(in the rows, 128 means zero)
Turns, then the turns between two rows, first turn first; the first pair answered:
turn fezo:
[134 140 137 108 137 116 121 112 113 141 157]  ->  [127 142 153 103 148 129 126 114 129 102 131]
[153 122 153 119 155 141 145 104 130 123 169]  ->  [142 145 154  90 134 127 129 152 157 110 104]
[161 146 137 105  92  94 128 174 168 158 104]  ->  [172 120 141 139 125 119 152 104 141 157 201]
turn Gazed:
[110 143 133 132 130 141  98 129  70  52 102]  ->  [143 125 170 122 140 138 154  91  74  77 171]
[116 123 110 132 116 132  85 137 117 142 114]  ->  [150 108 140 137 126  95 127 141 111 139 157]
[109 124 141 141 155 156 122  92 103  83 132]  ->  [112 126 141 145 161 135 123 107 101  73 132]
turn mut:
[139 144 112 103 140 120 150 119  83 172 192]  ->  [148 151 124  87 114 103 166 147 126 185 162]
[141 123 122 121 101 131 159 133 153 175 120]  ->  [142 105 121 138 113 156 161 111 162 152 133]
[105 167 159  68 129  60 131 119  65 131 137]  ->  [126 151 166  66  92  59 163 164 134 136  88]
turn tipeb:
[ 96 135  98 127  91 153 126 108 140 134 108]  ->  [105 136 123 117 100 156 153  99 153 124 111]
[122 131 120 145 137 139 115 142 135  93  93]  ->  [137 135 162 114 135 133 149 137 152 102 104]
[120 134 111 127 161 146  95 136 107  91  99]  ->  [143 131 151  98 168 139 141 121 128  95 110]
[137 127 119 144 143  78 116 161 118 139 147]  ->  [130 115 112 169 158 116 108 136 122  95 138]
Then:
Each pair is 2 to 3 turns apart.
[ 93 138  93 124  87 105  78 148 100 142 118]  ->  [110 102 104 156  77 143 101 145 157 111  99]  mut, mut
[117 161 116 108 140 128  93 163  62 127  86]  ->  [177 129 175  93 132 117 181 138 113 161 151]  mut, Gazed
[ 86 157 124 113 130 102 111 156 108 116  62]  ->  [123 114 148 157 156 137 168  72 113 112 173]  fezo, mut, fezo
[110 123 118 156 119 135 123 107 136 137  75]  ->  [123 120 139 161 141 119 140 117 126  99  83]  tipeb, mut, Gazed
[149 112 185 133 125 118 188 145 161 115 117]  ->  [153 111 184 142 147 109 188 130 122 110 162]  mut, tipeb, fezo
[129 128 107 155 128 125 103  94 103 131 145]  ->  [131 147 149 113 127 130 131 103 141 109  86]  fezo, tipeb, Gazed
[155 116 166  89 134  92 205 119 121 185 161]  ->  [105 133 120 130 187 106 121  97  30 124 167]  tipeb, fezo, mut
[133 138 155 122 161 101 128 143  95 109 125]  ->  [148 123 141 142 148  96 145 132 105 143 160]  fezo, mut, fezo
[125 130 139 131 153  95 152 135 125  44 176]  ->  [110 139 134 119 139 103 145 155 143  30 124]  fezo, tipeb, tipeb
[145 132 135  88  92 116 158 118 145 192 137]  ->  [124 100  98 166 114 181 122  84 137 124 153]  tipeb, mut, fezo
[126 114 103 126 123  88 139 135 140 191 167]  ->  [ 94 106  92 155 136 170 104  98 154 116 119]  Gazed, tipeb
[ 99 146  63 141 111 161  73  99 117 153 108]  ->  [ 95 160  76 127 128 148  75  87  90 156 120]  fezo, mut
[174 123 174 110 152 129 187 157 159 118 132]  ->  [155 127 153 118 149 124 160 199 157  94  89]  Gazed, Gazed
[169 123 148 119 147  48 168 134  84 163 210]  ->  [178  99 192 125 157  90 216 131 147  92 172]  mut, fezo
[118 133 104 148 150 115  97 131  64 112 154]  ->  [134 129 114 128 101 100 122 188 137 137  89]  mut, mut
[136  83 114 184 144 169 126 109 119  97 157]  ->  [ 91 141  92 128 128 174  73 119 110 129  90]  tipeb, mut, Gazed
[116 146 108 119 129 150 114 114 142 107  96]  ->  [138 133 125 129 141 115 130 150 137  79 106]  Gazed, Gazed, Gazed
[133  85 119 179 132 119 148 153 152  76 116]  ->  [143  84 106 188 128 107 146 141 134 116 163]  fezo, fezo
[134  67  94 205 103 135 119 127 126 125 171]  ->  [101  87  93 184  95 189  97 110 155 110 106]  tipeb, Gazed
[118 125  56 157  92  84  76 175  89 191 136]  ->  [172  73 106 177  91 124 163 118 173 191 182]  mut, Gazed, mut
[137 102 159 155 149 177 149 101 157  46 111]  ->  [126 169 147  72 123  63 117 170 102 145  87]  mut, mut, mut
[132 146 126  98 126 140 104  96 141 180 136]  ->  [121 154 137  88 130 143 109 112 155 159  99]  fezo, fezo
[160 100 133 146  81 132 183 134 203 150 131]  ->  [116 100  74 200 115 166 107 105 135 117 151]  tipeb, tipeb, mut
[110 123 146 114  87 138 152 105 175 131  95]  ->  [109 116 138 154 110 122 136 129 145  69  92]  mut, Gazed
[114 116 105 154 103 132  97 116 108 183 139]  ->  [113 121 120 167 145 115  99 123  82 118 151]  Gazed, tipeb, mut
[125 111 118 151 147  91 133 122  76 146 179]  ->  [ 92 131  96 125 110 107  93 145  98 185 115]  Gazed, mut
[135 141 143  91  98 125 148 150 174 145 153]  ->  [124 118 109 149 127 158 122 115 145 109 192]  tipeb, fezo
[172 122 168  73  84  39 147 185 127 112 137]  ->  [136 133 132  81  71  59  95 202 127 101  76]  Gazed, Gazed
[122  93 102 196 164 156 157 110 103 100 190]  ->  [142 103 128 170 159  85 184 192 112  76 155]  tipeb, Gazed, Gazed
[ 90 132 104 202 156 130  77 133 113  70 133]  ->  [123 171 154 106 110  60 130 191 158 141  84]  tipeb, fezo
[155 123  93 131 102  67 137 174 107 210 169]  ->  [131 105 135 152 165 203 153  51 135  99 172]  Gazed, fezo
[173 117 159 112  99  88 175 139 149 153 170]  ->  [161 128 167 101  95  85 172 158 165 135 134]  fezo, fezo
[143 158 138 112 122  80 157 173 139 112 107]  ->  [138 151 165 103 136 128 178 122 164  99 108]  tipeb, Gazed, fezo
[102 124 133 112 137  86 129 157  98 143 160]  ->  [ 94 126 128  90  98 119 125 145 136 169 130]  Gazed, mut
[130 127 163 126 133 175 150 111 174  77  89]  ->  [148 106 131 148 134 162 146  73 131 155 190]  fezo, fezo
[115 146 161 101 116 170 119 121 155  94  88]  ->  [145 108 132 142  96 166 135  95 155 160 160]  fezo, mut, fezo
[100 115 106 159 168 153 107 106  62  64 128]  ->  [100 137 143 118 177 154 124  91  70  60 114]  mut, tipeb
[134 147 190  66 161 169 176  25 126 162 195]  ->  [ 74 171 110 116 138 152  68 177 128  54  16]  Gazed, mut
[140 123 139 103 128  71 117 159  80 154 141]  ->  [135  86 140 153 130 162 126 140 141  72  99]  mut, tipeb, tipeb
[133 118 141 136 131 171 153  76 148 143 159]  ->  [122 115  82 167 103 117 105 161 128 158 127]  Gazed, fezo, mut
[129 100 136 127 137 107 118 140 133  70  93]  ->  [146 102 119 119 115  65 125 144 116 152 140]  tipeb, fezo
[130 130 131 103  94 123 144 165 186 118  77]  ->  [107 125 127 144 158 172 118  84 122  75 148]  mut, mut
[116 156 128 146 166 136 101  93  63  43 121]  ->  [159 159 174  96 153  75 163  98  73 115 172]  Gazed, tipeb
[131  75  95 189 129 190 136  74 150 117 172]  ->  [139 127 121  98  81 109 143 188 194 150  58]  fezo, tipeb, tipeb
[133 125 163 122 135 170 143 116 177 101 111]  ->  [135 124 101 140 114 105 106 135 115 189 168]  tipeb, fezo, tipeb
[135 109 134  76 109 126 100 118 107 159 143]  ->  [153  73 122 118 108 124 110 128 117 148 163]  Gazed, mut, fezo
[121  99  98 178 135 142 113 131 120  95 141]  ->  [128 115 152 129 138 168 153 105 165  96 115]  fezo, tipeb, Gazed
[120 117 100 141 145 105 117 143  98 168 182]  ->  [105 113 117 151 164 177 115 100 123 105 155]  Gazed, tipeb
[105 160 148  89 106 129 111 163 134 126  86]  ->  [ 97 141 141 124 112 163 102 145 140  97  78]  tipeb, mut
[148 112 146 139 129 133 167 106 149 135 160]  ->  [131 113 149 136 139 151 159 112 153  93 125]  fezo, mut
[ 98 150 134 108 145 123  89 130  59  99 100]  ->  [114 149 148  98 142  89 113 164  66 101 108]  Gazed, fezo, tipeb
[119 121 104 149 114 133  98 108  99 165 159]  ->  [113 111 114 162 125 165  97 106 119 127 133]  mut, tipeb
[112 108  78 158 101 162 107 136 148 131  94]  ->  [116 108  91 149 100 178 119  97 153 160 128]  Gazed, Gazed
[112 150 105  80  98 145 107 190 181 192  80]  ->  [112 128 142  94 131 214 133 137 209 121  77]  tipeb, tipeb
[105 154 118 123 136 129  97 104  77 171 156]  ->  [128 148 126 135 108  82 119 190 112 142 100]  Gazed, mut
[106 135 155 150 136 157 163 166 162  54  46]  ->  [161 107 135 151  86 100 200 165 164 196 158]  tipeb, fezo, mut
[119 130 143 138 141 155 130  96 153 117 149]  ->  [114 135 121 144 133 135 111 104 127 153 168]  tipeb, Gazed, fezo
[ 96 142  94 162 126 121  53 144  82 135 111]  ->  [137 110 128 179 150  99 110 124  78 125 190]  Gazed, tipeb
[121 146 152 107 139 119 124 130 119  98 105]  ->  [146 117 134 130 127 119 148 115 126 143 168]  fezo, mut, fezo
[161 116 128 127  95  80 145 164 146 198 159]  ->  [145 129 166  91 103 153 159 110 198 165 116]  fezo, fezo, Gazed
[156 120 168 118 123 117 186 146 156 135 146]  ->  [111 120  90 182 121 147  99 161 124 110 110]  tipeb, tipeb, fezo
[149 138 143 117 161  52 147 151  56 133 135]  ->  [128 137 104 135 143  61 113 188  66 126  92]  tipeb, mut
[106 130 121 163 129 175 108  93 127 119  92]  ->  [140 126 149 136  90 132 156 132 166 166  88]  tipeb, tipeb, mut
[109 144 155 136 187 135 116 122 105  41 104]  ->  [123 125 118 153 178 110 112  96  67 117 196]  fezo, fezo
[101 185 139  61 136  96  82 141  78 139 101]  ->  [144 140 151  86  87 119 140 181 192 129  60]  mut, mut, tipeb
[125 126  93 144 100  99 106 164 103 145 132]  ->  [108 130 101 149 136 132  97 121  80 102 140]  tipeb, mut
[124 119 109 146 128 156 119 134 150  95  90]  ->  [148 115 130 157 157 129 144 120 120  84 149]  mut, Gazed
[129 134 132 110 166 114 119  99  70 145 193]  ->  [134 153 128  82 125  70 118 169  95 172 136]  mut, Gazed, Gazed
[138 106 160 118 142 140 189 132 170 137 123]  ->  [104  94  79 180 138 154 109 137 117 135 125]  tipeb, tipeb, fezo
[145  73 133 156 153 151 150 126 151 111 141]  ->  [119  99 109 117 116 149 116 154 164 143  80]  fezo, Gazed, Gazed
[114 149 135 160 141  94  81 174 102 121 101]  ->  [144 123 181 161 144 122 136 155 167  90  96]  mut, mut, tipeb
[125 138  93 137  98 124 124 158 111 159 131]  ->  [122 141 113 134 137 132 128 115  81 135 169]  fezo, mut
[109 111 118 134 156 154 119  50  99  93 164]  ->  [125 142 170  58 133 110 158 108 150  99  89]  tipeb, fezo
[135 118 144 131 153 133 136  85  90 120 173]  ->  [139 118 143 141 154 106 139 118  79  92 160]  Gazed, Gazed
[140  96  95 185 110 129 111 125 148 133 129]  ->  [128 104 121 181 145 140 115 100 122  94 140]  Gazed, fezo, mut
[113 136 134 111 122 184 124 101 159 124  96]  ->  [100 156 112  98 115 158  97 117 125 154  93]  mut, fezo
[115 125 138 110 127  84 165 182 118 119  63]  ->  [120  83 132 169 163 139 174  83  93 109 162]  fezo, tipeb, tipeb
[142 137 168  93 130 102 131 161 143 118  98]  ->  [103 146 117 108 111 140  77 129 127 152  89]  tipeb, Gazed, Gazed
[160  78 143 183 139 148 175 125 160  83 152]  ->  [169  97 157 147 115 109 178 185 177 100 101]  tipeb, mut, fezo
[172 116 161 140 154 102 156 143 130  92 144]  ->  [159 118 139 125 139 137 137  87 131 162 183]  fezo, tipeb, Gazed
[158 119 153 118 170 117 169 138 145  35  91]  ->  [168 149 155  81 165  54 167 148 103 100 131]  mut, tipeb
[186 107 182 118 120  80 185 130 139 130 189]  ->  [189  88 180 126 101 105 194 148 185 118 146]  fezo, fezo, mut
[105 172 165  53 124 159 139  85 151 149  85]  ->  [ 77 167  98 100 123 173  75  98 118 142  69]  tipeb, tipeb
[136  76 103 170 120 205 151  94 169 149 139]  ->  [152  88 124 142 134 175 178  78 147 174 182]  tipeb, mut
[161 109 172 105 123 117 169 109 153 119 115]  ->  [157 125 135 104 109  80 136 132 110 165 141]  mut, tipeb
[108 141  84 131 132 105  84 138  80 159 154]  ->  [106 121  64 157 114 149  76 143 122 130 115]  mut, tipeb, fezo
[119 142 109 135 161 142  75 127 137 109 118]  ->  [119 142 121 127 162 156  90  98 143 129 139]  Gazed, Gazed
[150  98 122 171 122 168 147  85 169 150 159]  ->  [141 157 173  85 125 113 154 141 169 139  84]  mut, fezo, tipeb
[118 173 115  95 101 100 121 141 139 154 112]  ->  [106 166  87 130 105 116  95 123 117 159 131]  tipeb, fezo, mut
[100 147 111 125 133 114  95 160 107 102  97]  ->  [115 138 146 122 134 147 129 147 146  72  90]  mut, tipeb
[107 140 106 125  99 177  92 110 181 139  82]  ->  [126 149 124  95  81 137 117 126 185 179  90]  tipeb, tipeb
[ 96 131 124 155 150 167  84 118 116  91 120]  ->  [121 148 188  98 165 143 143 103 122 114 147]  tipeb, mut
[107 122  89 148  94 159  89 157 158 129  78]  ->  [157  95 101 172 106  92 130 178 133 140 159]  Gazed, tipeb
[114 147 131 129 152 131 121 130  87  98 107]  ->  [126 149 118 122 117 110 124 165 108 135  92]  fezo, mut
[135 110 149 123 120 207 177  63 189 170 165]  ->  [144 122 160 113 107 116 179 197 207 112  65]  fezo, Gazed
[137  72 148 142 106 145 159 152 173 106 114]  ->  [128  94 111 140 107  88 115 162  99 171 160]  mut, tipeb, tipeb
[117 142 104 124 120 111 128 148 142 163 146]  ->  [117 128 119 147 139 119 138 162 151  99 131]  tipeb, Gazed, fezo
[126 130 156 128 146 133 132 174 166  72  65]  ->  [106 141  92 128 109 129  77 178 144 169  80]  Gazed, fezo, tipeb
[140  93 104 171 146 160 140  93  84 141 202]  ->  [104 156 125 112 174 142  99 130  53  81 105]  fezo, mut, mut
[137 102  89 156  90 162 147 109 136 133 133]  ->  [154 103 125 145 120 150 177 109 133  98 149]  Gazed, mut, tipeb
[114 127  72 179 118 145  79 102 128 133 177]  ->  [154 106 146 164 142 128 156 103 164  78 194]  tipeb, Gazed, Gazed
[147 140 140 112 149  55 148 170  91 120 149]  ->  [139 132 121 141 160  70 124 162  70 105 166]  fezo, tipeb
[123 140 152 113 120 172 158  97 167 101  82]  ->  [161 123 133 135 115  87 168 121 111 163 179]  Gazed, tipeb, fezo
[140 134 149 109 114  98 138 173 153 103  78]  ->  [114 137  90 128  99 128  85 122 114 182 130]  fezo, Gazed
[138 150 185 154 221 122 123 103  73  22 164]  ->  [136 180 126 138 177  28  82 177  35 118 166]  tipeb, tipeb
[161  99 154 142 152 122 173 125 148  86 158]  ->  [156 112 156 136 159  92 165 130 115  95 173]  tipeb, fezo, mut
[119 125 117 120 119 169 113  70 129 151 130]  ->  [162 112 153 101 128 120 166  94 135 147 164]  tipeb, Gazed, Gazed
[113 140 121 114 126 152 121 134 148  93  71]  ->  [140 136 112 108 112 109 129 124 125 191 148]  tipeb, fezo
[123 135  74 133 105 155  86 133 116 182 124]  ->  [158 124 127 140 130 110 142 204 135  99  99]  Gazed, fezo, fezo
[102 161 104 132 131 133  88 137 101 107  86]  ->  [111 172 122 105 122 135 105 142 127 110  61]  fezo, tipeb, fezo
[144 114 129 128 101 170 151 128 176 143 102]  ->  [131 109  95 160 108 180 118 113 153 129 115]  tipeb, tipeb, mut
[148 119 105 152 109 110 130 174 140 143 138]  ->  [139 108 119 158 146 144 137 141 138  80 135]  fezo, fezo, mut
[110 154  82 128 145  96  69 135  60 156 132]  ->  [112 142  81 138 154 105  73 116  58 156 157]  fezo, fezo, fezo
[110 120  66 173  98 134 108 110 111 155 175]  ->  [110 140 103 140 130 132 124  75  84 138 197]  tipeb, mut
[125 148 165 100 113 137 137 155 153 148  84]  ->  [103 140 133 137 123 172 112 145 145 121  76]  tipeb, tipeb
[141 141 151 114 140 108 134  84 122 157 189]  ->  [132 164 175  77 135 112 142 110 162 129 121]  Gazed, tipeb, tipeb
